Rows are one point carried round by a steady rotation, each followed by how many ticks it has turned.
The counts run from 0 to 180.
[112 136 173  88  88 155 112 124 112 146 129 141 121  89 151  77 135 145
 140 106 132 124 162 118 147  86  77  74 113 143  77 143 134 155 125 163
 163 141 113 122  95 167 135 140 121 110 156 152 114 157  97 150 136 101
 137  79 120 142 113]
95
[111 112 133 156 122 149 115 141 109 128 157 111 136 116 135  82 124 165
 131 107 152 162  99 156 127 102  96 143 110 122 120 140 135 127  91 179
 146  95 105 182 129 166 104 175  80 111 139 171 143 160 129  90 156 121
 171 117  84 141 128]
146
[ 89 130 163 180 105 158  96 119 122 146 114 127 122 147 150 111 137 150
 121 106 147 101 139 130 104 128 115  56 130 137 103 106 125 142  81 187
 153 136 120 124  99 164 131 137 105 108 151 136 136 176 142 130 184 103
 100  85 131 173  97]
105
[ 98 126 168 174 125 133  83 137 149 134 124 117 152 138 151 129 141 182
 116 106 152 100 132 118 125 109  83 124 155  93 116 104 122 162 108 150
 143 113 102 184  81 188 127 187 144 110 138 128 111 150 119 147 161 163
 149 123 116 108  91]
52
[133 118 166 160 141 137  89 145 124 124 111 121 138 153 162 131 126 152
 120  95 148 105 140 162 110 109  85 129 155 128  79 100  84 137 152 167
 140  65 106 157  68 178 134 160 123 140 129 144 125 142 124 122 113 161
 160  95 115 122  98]
30
[ 80 116 152 175 123 149  95 147 149 118 132 137 128 109 142 145 160 167
 110  70 109 153 156 124 105  89  76 126 125 108 113 120 121 170  91 130
 120 126 108 161 109 174 118 186 119 100 133 161 114 164 102 154 143 139
 156 132 143 125  96]
65
[129 115 125 188 166 149 120 131 109 136 112 122 145 132 104 100  83 156
 117  95 151 154 105 138 110 115 104 124 113 142 108 142 117 124  96 171
 129 101 104 181  94 174 116 161  67 119 147 165 163 181 147 109 152 155
 147 111 132 159 119]
159
[169 112 135 152 153 144 102 152  96 155 107 126 122 159 132  95 125 148
 120  80 151 104 149 160  96 104  84 127 123 158  87 131 122 126 137 159
 136  74 124 155  88 187 114 147  90 127 141 152 121 142  96 118 101 136
 170 107  85 147 113]
23
[ 88 121 160 163 107 135 112 145 125 136 121 138 125 118 118  92 109 151
 146  94 150 157  92 139  96 102 100 102  90 121 113 154 125 118  66 178
 125  94 119 167 112 166 132 141  79 129 179 160 148 179 134 100 140 101
 161 117 126 152 125]
139
[150 104 146 168 149 132 106 112 107 154  83 105 138 147 107  93 109 167
 130 106 176 100 104 118 116 121  78 130 118 125 108 153 143 148  97 143
 150 108 114 186  76 195 131 174  81 109 154 127 138 149 111 127 155 136
 137 108 114 143 102]
172
[130 135 142 177 136 138 142 158 134 130 142 109 159 111 140  94 120 178
 101 122 153 116 163 121 147 104  89 127 159 132 121 121 125 148 148 136
 164 133  80 171  92 199 119 184 143 104 147 132 110 160 110 142 148 182
 153 101 126 127 117]
54
[ 98 118 159 166 107 164  88 125 117 155 124 135 112 160 141 106 146 134
 125  79 141  99 161 142  97 119 108  54 126 147  88 111 118 141  92 187
 145 125 130 110  98 165 129 136 115 113 136 153 142 173 132 130 149  95
 109  81 120 159  97]
104
[ 90 137 165 162 128 169  99 135 126 122 104 148 137 118 158 135 133 166
 119  78 118 122 164 132 103 111 114  64 116 132  74 116  95 149 111 146
 143 147 102 121  90 177 123 136  93 119 131 142 119 159 120 170 171 128
 125 108 175 153  77]
84
[120 125 168 137  96 145 112 153 109 145 127 127 110 121 149  75 126 128
 165  96 150 125 166 138 111 107  83  89 105 167 107 174 120 133  97 163
 144 113 124 104 107 156 132 124 111 126 160 177 126 177 100 117 124  74
 132  85 145 146 118]
116
[ 96 136 162  99 109 164 116 113 110 148 137 145 129  81 129  72 136 154
 134 110 139 139 144 112 161  96  85  78 113 147  91 157 139 151 110 154
 155 154 105 129  96 168 134 151 107 102 166 156 127 163  98 150 163 101
 122  97 115 157 125]
94
[136 129 130 162 142 153 111 162 131 129 154 125 150 134 139  93 128 157
 122  84 157 125 190 133 131 114  83 113 133 143 117 151 106 144 142 123
 137 121  84 140  74 195 105 177 147 114 118 182 111 168  99 142 123 160
 155 116 155 113 115]
56
[128 119 130 213 167 148 123 131 126 137 127 109 137 124 111 101 104 159
  96 109 154 123 151 127 134  98  97 138 149 132 123 106 115 148 135 151
 160 127 102 188  91 184 119 183 114 111 147 147 152 170 116 121 127 176
 148  94 132 137 134]
180
[134 122 159 155 153 129 122 158 131 126 105 117 144  73 129 100 102 156
 125 112 147 142 147 113 156  84  58 156 144 145 108 162 106 157 129 125
 147 106 103 170  76 174 146 158 112 118 165 155 118 161  83 132 123 169
 167 110 144 128 129]
41
[143 105 129 201 158 153 116 144  97 135 106 114 145 154 124 120 106 157
 111  80 145 136 117 155  80 125 104 128 113 142  95 136 112 134 101 161
 124  86 115 167 100 176 119 158  72 123 130 161 153 180 142 110 152 159
 158 107 126 158 103]
158
[124 107 152 194 145 142  94 127 142 135 108  99 143 147 138 140 135 150
 108  79 154 109 123 133 108 106  81 143 146 113 102 107 110 164 110 164
 143 103 137 189  87 172 126 181 122 110 123 139 137 164 131 132 125 173
 162 104 109 122  92]
178
[ 94 133 154 142 129 170  76 139 137 127 135 145 143 127 148 100 145 173
 142  75 141 122 159 122 124 119  99  97 101 128 111 140 122 157  95 127
 140 132  88 135  79 195 108 181 103 100 114 147 121 128  99 162 164 111
 120 148 160 126  95]
71
[129 118 147 161  99 109 174 168 105 142 138 110 135 133 138  77 120 154
 117 124 154 144 135 144 103  99  93 102 124 132 101 126 140 113 127 175
 148 116 106 163 138 168 123 139 117 127 170 171 118 197 128  91 132 138
 183  73 101 138 118]
134
[ 90 126 167 158  87 129 131 147 126 133 146 100 150 130 166  99 118 150
 139 112 164 144 101 141  99 116  91 108 130 111 111 153 127 141  83 181
 130  97 114 155 133 159 131 153 118 125 141 169 118 200 150 101 157 133
 176  96 113 129  98]
132
[104 108 138 173 151 151 101 140 117 133 127 137 135 141 139 101 100 176
 129  91 161 162 107 155 114 117  94 134 105 141 113 131 114 116  93 158
 105  75  95 159 105 173 117 169  83 130 133 193 154 171 144  90 156 122
 146 128 120 148 118]
12
[122 127 153 142 113 147 139 155 104 151 130 119 115 108 140  63 119 139
 145 110 150 136 174 135 135 107  95  88 105 172 104 174 129 127 109 157
 156 127 108 108 110 160 128 130 104 124 169 186 130 184 104 109 130  88
 128  72 146 156 129]
115
[134 105 162 140 125 145  87 136 116 118 116 154 123 138 118  89 109 146
 148  95 149 137 130 150 124  95  81 121 104 131  79 135  94 117 148 175
 139  80  98 163  69 176 144 155 101 146 165 149 156 144 126 105  94 140
 158  99 139 123 129]
162
[133 114 170 127 120 117 115 148 110 134 105 157 125 135 132  74 105 173
 138 125 164 136 125 153 131  94  87 116 108 136  74 120 112 105 148 156
 145  83  87 164  90 183 136 154  97 148 177 147 128 137 115 100 122 116
 159 102 102 135 123]
15
[107 115 138 156 132 167 110 122 102 147 115 135 130 112 140  92 152 176
 118 100 140 140 153 121 130 125  98  91 104 147  99 134 135 153  82 136
 149 158  96 128 106 163 123 170  86  99 131 164 128 171 116 144 203  96
  99 107 135 162 102]
92
[ 95 126 172 163 123 147  61 137 158 119 130 123 137 142 152 128 141 160
 140  84 153  95 136 126 123 107  82 120 151 102 117 123 107 162 109 156
 141  89  99 161  66 196 125 191 139 117 125 133 112 131 113 146 137 140
 146 123 131 107  91]
51
[114 134 142 166 166 154  92 120 129 140 109 120 140 112 131  99  86 154
 120  97 159 114  91 123 136 107  97 129 144 142 117 152 116 137  90 166
 133  81 108 172  64 188 125 145  77 112 151 146 143 152 123 120 152 152
 145 132 120 170 120]
26
[ 89 114 146 175 106 151  94 142 116 154 158 108 115 159 148  91 144 145
 137  89 160 127 124 149  97 116 114  97 118 134 134 120 137 133  65 194
 145 100 127 146 129 165 111 155 106 114 143 170 139 168 132  93 158  87
 135 105  94 149 116]
125
[132 104 147 189 149 137  84 148 120 126 111 114 154 151 166 135 127 170
 110  93 152 111 127 168 103 125  87 137 152 127  91  98  96 150 124 162
 136  76 100 165  80 179 127 174 113 137 122 147 127 157 135 113 151 166
 157 101 121 133  86]
31
[115 127 159 147 119 155 122 129 105 153 103  97 132 112 177 130 153 153
 115  97 117 103 151 133 105 108  92  95 128 139  83 122 131 176  91 163
 155 145 136 123 117 159 128 137  93 102 129 143 101 179 102 157 182 123
 136  87 120 162  75]
98
[125 121 125 161 136 152  93 155 136 139 141 146 151 153 132 101 140 158
 129  70 152 124 183 125 113 121  84 110 125 138 118 158 113 148 120 123
 114 109  99 138  76 199 117 178 149 104 116 178 119 168 123 151 123 146
 144 131 155 115  99]
57
[112 141 156 166 129 123 136 158 143 125 100 155 138 110 112 105 112 167
 110 111 140 121 162 107 129  88  90  83 129 127 103 135 121 140 135 125
 154 151  88 166  73 194 130 155 114 120 193 128 111 158  97 157 121 159
 147 107 162 137 110]
61
[ 99 124 156 158  93 116 160 156 118 136 143 112 145 127 147  93 125 157
 120 125 160 147 108 137 106 103  89 103 128 109 107 132 135 128  94 184
 140 111 116 163 144 162 132 156 123 127 162 170 119 204 140  97 147 135
 177  80 100 134 112]
133
[135 112 160 146 148 132  99 147 109 134  87 100 151 122 175 116 102 186
 141 105 153 133  99 153 112 117  81 153 114 133  90 151 105 146 104 134
 133  79 104 157 102 171 126 151  77 134 129 157 115 155 116 115 172 131
 164 118 125 144  76]
18
[134  96 138 183 140 142  76 150 121 140 111 128 123 140 129 131 156 146
 120  65 138 119 165 134  98  99  64 154 138 135 109 124 115 165 108 137
 125  87 133 166  79 181 125 184 127 108 132 156 120 149  84 135 105 143
 152 118 113 121 100]
44
